0.55,0.14,-0.74,0.12,-1.06,-0.60,-0.37,1.40,-0.84,-0.90,-0.46,0.49,-1.26
1.34,1.00,-1.15,2.66,-4.09,-0.12,-0.64,-0.54,-5.78,1.27,-0.55,2.09,0.02
1.06,1.03,-0.68,2.95,-3.79,0.38,-0.41,-1.84,-5.91,2.24,-0.23,1.97,1.12
0.69,0.03,-1.05,-0.33,-1.01,-1.01,-0.52,2.55,-0.28,-1.82,-0.69,0.43,-2.19
-1.15,-0.50,1.34,-1.03,2.72,0.81,0.69,-1.64,2.98,0.74,0.78,-1.33,1.62
-0.15,0.24,0.47,0.94,-0.33,0.71,0.21,-2.01,-1.31,1.66,0.36,0.23,1.61
->
-0.15,0.24,0.47,0.94,-0.33,0.71,0.21,-2.01,-1.31,1.66,0.36,0.23,1.61
-1.15,-0.50,1.34,-1.03,2.72,0.81,0.69,-1.64,2.98,0.74,0.78,-1.33,1.62
0.69,0.03,-1.05,-0.33,-1.01,-1.01,-0.52,2.55,-0.28,-1.82,-0.69,0.43,-2.19
1.06,1.03,-0.68,2.95,-3.79,0.38,-0.41,-1.84,-5.91,2.24,-0.23,1.97,1.12
1.34,1.00,-1.15,2.66,-4.09,-0.12,-0.64,-0.54,-5.78,1.27,-0.55,2.09,0.02
0.55,0.14,-0.74,0.12,-1.06,-0.60,-0.37,1.40,-0.84,-0.90,-0.46,0.49,-1.26

-0.48,-1.02,-5.03,1.13,2.55,0.50,-0.21,2.22,2.34,-2.65
4.63,6.01,-2.87,0.52,-2.44,-1.18,2.92,-0.60,0.57,-0.55
-0.39,1.40,3.62,-3.30,-3.79,-5.08,-1.84,0.75,-0.86,-1.73
->
-0.39,1.40,3.62,-3.30,-3.79,-5.08,-1.84,0.75,-0.86,-1.73
4.63,6.01,-2.87,0.52,-2.44,-1.18,2.92,-0.60,0.57,-0.55
-0.48,-1.02,-5.03,1.13,2.55,0.50,-0.21,2.22,2.34,-2.65

-1.87,2.65,-0.54,-3.46,0.55,-0.62,-1.64,2.32,1.57,2.26,-1.78,2.69
3.06,-1.86,-1.66,4.78,-1.14,-1.48,2.90,-2.85,-5.44,-0.52,-1.01,0.27
3.40,-1.48,0.04,1.43,0.46,-1.45,3.38,-0.70,-3.68,-0.48,-2.31,0.62
-2.14,1.40,-0.90,-5.20,0.64,-0.63,0.18,2.62,1.09,1.30,-3.68,3.18
->
-2.14,1.40,-0.90,-5.20,0.64,-0.63,0.18,2.62,1.09,1.30,-3.68,3.18
3.40,-1.48,0.04,1.43,0.46,-1.45,3.38,-0.70,-3.68,-0.48,-2.31,0.62
3.06,-1.86,-1.66,4.78,-1.14,-1.48,2.90,-2.85,-5.44,-0.52,-1.01,0.27
-1.87,2.65,-0.54,-3.46,0.55,-0.62,-1.64,2.32,1.57,2.26,-1.78,2.69

0.42,3.65
-2.95,-5.01
0.13,3.91
->
0.13,3.91
-2.95,-5.01
0.42,3.65

-3.83,3.71,0.99,4.34
4.75,-2.49,0.68,-2.20
->
4.75,-2.49,0.68,-2.20
-3.83,3.71,0.99,4.34

0.13,-0.41,1.29,-1.30,-1.58,-1.26,2.28,-0.47,-0.27
-0.72,-0.54,0.94,1.34,-0.52,1.22,-1.76,0.19,1.71
-0.86,-0.85,2.19,1.31,-2.10,-0.94,0.96,-0.10,0.77
0.27,-0.30,1.29,-1.54,-2.83,-2.68,4.71,-0.63,-1.04
-0.22,-0.15,0.80,0.58,-2.04,-1.72,0.95,-0.02,-0.08
-1.44,-0.29,1.08,4.86,-4.34,-2.11,0.91,0.41,0.62
1.79,1.29,-2.67,-3.42,-0.09,-1.11,0.93,-0.17,-2.45
->
1.79,1.29,-2.67,-3.42,-0.09,-1.11,0.93,-0.17,-2.45
-1.44,-0.29,1.08,4.86,-4.34,-2.11,0.91,0.41,0.62
-0.22,-0.15,0.80,0.58,-2.04,-1.72,0.95,-0.02,-0.08
0.27,-0.30,1.29,-1.54,-2.83,-2.68,4.71,-0.63,-1.04
-0.86,-0.85,2.19,1.31,-2.10,-0.94,0.96,-0.10,0.77
-0.72,-0.54,0.94,1.34,-0.52,1.22,-1.76,0.19,1.71
0.13,-0.41,1.29,-1.30,-1.58,-1.26,2.28,-0.47,-0.27

1.94,-5.63,4.00,-3.98,3.33,-4.67,5.05,-2.16
-5.36,2.15,-4.17,1.54,-3.31,4.22,3.03,5.28
-3.05,-5.64,2.99,-3.02,1.69,0.82,4.63,4.40
1.49,1.19,5.19,4.50,-4.16,-4.51,0.72,-2.59
-3.90,2.58,-4.89,-2.92,3.79,5.08,-0.35,0.46
-5.69,-4.51,-0.46,5.85,2.39,-2.38,5.25,4.45
2.65,-1.85,-4.24,-4.85,4.26,3.14,1.76,-3.65
->
2.65,-1.85,-4.24,-4.85,4.26,3.14,1.76,-3.65
-5.69,-4.51,-0.46,5.85,2.39,-2.38,5.25,4.45
-3.90,2.58,-4.89,-2.92,3.79,5.08,-0.35,0.46
1.49,1.19,5.19,4.50,-4.16,-4.51,0.72,-2.59
-3.05,-5.64,2.99,-3.02,1.69,0.82,4.63,4.40
-5.36,2.15,-4.17,1.54,-3.31,4.22,3.03,5.28
1.94,-5.63,4.00,-3.98,3.33,-4.67,5.05,-2.16
---
1.63,-2.65,-1.79,-0.64,1.71,1.42
4.86,-2.79,-3.73,1.14,-1.48,-3.17
1.98,-2.73,-0.77,-0.61,1.84,1.14
5.32,-3.42,-3.77,1.67,-1.37,-3.44
->
1.63,-2.65,-1.79,-0.64,1.71,1.42
1.98,-2.73,-0.77,-0.61,1.84,1.14

-1.22,-0.15,-3.94
-5.51,3.69,1.51
->
-1.22,-0.15,-3.94

1.79,-2.08,2.86,-0.60,1.38,-1.60,-1.95,-1.85
-2.19,2.92,-1.99,4.31,0.08,2.73,-3.72,3.72
-0.83,-0.32,-0.17,-0.42,3.82,-0.13,-4.12,-0.13
0.57,-0.77,-0.31,-3.42,-2.40,-1.62,5.30,-1.92
-3.96,2.73,-3.85,-2.10,0.47,-0.47,-2.80,1.11
->
1.79,-2.08,2.86,-0.60,1.38,-1.60,-1.95,-1.85
-0.83,-0.32,-0.17,-0.42,3.82,-0.13,-4.12,-0.13
-3.96,2.73,-3.85,-2.10,0.47,-0.47,-2.80,1.11

-2.61,-1.99,-1.82,3.20,0.66,0.91,2.44,1.48,-0.67,0.16,1.61,-0.23,-4.85
0.05,1.03,-0.82,-2.45,0.18,-1.49,2.34,-4.53,2.90,3.41,-0.31,-1.41,1.36
-0.81,0.42,-1.42,-1.68,0.41,-1.34,3.27,-4.40,2.88,3.65,0.22,-1.53,-0.14
->
-2.61,-1.99,-1.82,3.20,0.66,0.91,2.44,1.48,-0.67,0.16,1.61,-0.23,-4.85
-0.81,0.42,-1.42,-1.68,0.41,-1.34,3.27,-4.40,2.88,3.65,0.22,-1.53,-0.14

0.72,4.50,0.74,0.74,-0.50,-3.28,-0.53,-0.73,1.16,-0.92,2.39,0.46,-0.79,3.65,0.16
0.77,2.72,-0.91,-0.35,-0.47,-2.70,-0.49,3.25,0.31,-0.53,1.57,0.22,-0.24,0.99,0.76
0.13,0.83,1.18,0.47,1.07,-5.27,-0.35,-1.28,-0.82,0.29,-0.58,-0.12,0.02,-5.50,-0.20
0.66,2.32,2.75,-0.65,0.05,-4.28,-0.17,0.38,-0.82,-0.59,0.77,-0.10,-0.20,-1.19,0.17
->
0.72,4.50,0.74,0.74,-0.50,-3.28,-0.53,-0.73,1.16,-0.92,2.39,0.46,-0.79,3.65,0.16
0.13,0.83,1.18,0.47,1.07,-5.27,-0.35,-1.28,-0.82,0.29,-0.58,-0.12,0.02,-5.50,-0.20

-0.07,2.79
-2.28,-0.45
-2.24,-0.47
5.96,-4.85
-2.30,2.22
-3.05,0.23
3.62,-4.86
4.00,-6.26
-1.33,-0.27
-3.27,0.44
-1.23,0.38
0.78,4.25
->
-0.07,2.79
-2.24,-0.47
-2.30,2.22
3.62,-4.86
-1.33,-0.27
-1.23,0.38
